One turn moves every row onto another: examples first, then more rows asked
nilad: [ 3  6  0  9 -3  4 -7  0  0  1  1  3 -2 15]
zerod: [ -9 -15  -7   9   2  -3  -7  -9   1  -3   1   5  10  17]
gumig: [ 3  0  3  9  6  8 12 -6 -9  3 -5 -8  0 -8]
doba: [ -8 -20   2  -8 -12   3  -4  -2   1   3   6  -3   4  10]
feku: [-10  -7   2  -4  -5   1  -8  -7   3  -8   0 -10  18   9]
Fugo: [-10  -9   4 -16  -2   5   1  -2   2  -5   1 -12   8  -2]
lov: [ -7 -20   6  -9  -6   4  14  -1  -2  -3  -1  -3   0  -4]
vapir: [-13   5   9   7   4  11   4   2   9   7  -1   3  -5   8]
zim: [ -3   2   4  13  -7   5  11  -2   4 -13 -11  -2   1   4]
siket: [ -2   4   0  10   7   6  -7 -10   5  -3  -2  -9  15   3]
Nefi: [-20 -12   6   4   4   9   6   0  12   8   1   7  -3   9]
bezi: [ 1 -4  2  4 -3  7 -2  1 12 -1  3  9 -5 14]
Faz: [-11 -11  -3  -9   5   2   7  -5   2  -6  -1 -11  13  -8]
kife: [ -3  -6  -3   7  16  10   3  -9  -2   7  -1 -11   6  -8]
ruzep: [ -7  -4  -6   2  11   4   6  -8  -6   1  -3 -12  12 -10]
loz: [ -1 -11   0   1   5  11   4  -4  -9  15   3  -8  -5  -5]
Tigur: [ -6 -13   4 -13  -5   7   3   1  -7   8   4  -9  -3  -1]
fiv: [-5  6 -2  5 -5 -7 -8  0 -3 -2  0  1  0 14]
Daka: [  2 -11   5   0  -2  10  15   0  -5   5  -1  -3  -8  -6]
num: [ -6  -3   1   5   7   2   8 -10  -9  -7  -8 -12  12  -7]
Noz: [ -9  -4   1  -4  11   6   2  -8   5  -5  -2 -14  14  -6]
sog: [-12 -14   3  -6  -1  -1  10  -8  -4 -11  -4  -9  13  -4]
bop: [ -7  -1   2   9 -14  -1   8  -2  -8 -12 -10  -4   2   8]
Soz: [ -4  -1  -6  12   0  -2 -10  -8  -7   0   0   1   7  17]
Vela: [-26 -16   1   4   2   2   2  -4   0   6  -1   2   6  12]
kiso: [-10 -18  -7  11   4  -5  -2  -6   6   3   3   9   1  11]
turap: [ -8 -13   1 -15  -3   5   9   2   1  -1   2  -7   3  -6]
Kidir: [  0  -3  -4   3   7   8   7  -3 -10  10  -1  -9   0 -10]
megiz: [  1 -18   1   4  -4  11   0  -2   1  14   6   2  -6   6]
Butin: [ -8 -19  -2  16  -6   3  13  -5  -2  -3  -8   4  -2   6]
delep: [-24  -1   1   6   1   0  -3  -5  -9   4  -3  -4   9  13]
Viro: [ 5 -3  0 16  8 13 -2 -7  4 11  1 -2  0  2]
zireb: [-15  13   6   8   2   5  -1  -1  -4   5  -4  -4   2  10]
lev: [-11  -9  -8   8  -3  -9  -7  -4  -7   2   1   4   2  15]
nomi: [ -7 -17  -2   4   0   3  -3  -4  13  -4   3  10   3  15]
katu: [-10 -15  -1  11 -13  -1   9  -4 -11  -5  -9  -1   1   9]
Zadu: [ -3 -10   2  17  -3   7  15  -4   7  -7 -10   3  -1   2]
rufe: [-1 -8  0 -8 -2  9 10  3 -6  9  3 -6 -5 -8]
punak: [-2  7  1  5  0 -1 -3  2 11 -4  0  5 -3 11]
Puf: [-5 -8 -2  9  5  0  1 -2 17 -1  2 10 -2  9]

Puf turns into kiso
Viro turns into megiz
Where do these go?
gumig turns into Daka
delep turns into zireb
Fugo turns into Noz
ruzep turns into Kidir
zerod turns into Soz
Zadu turns into Butin

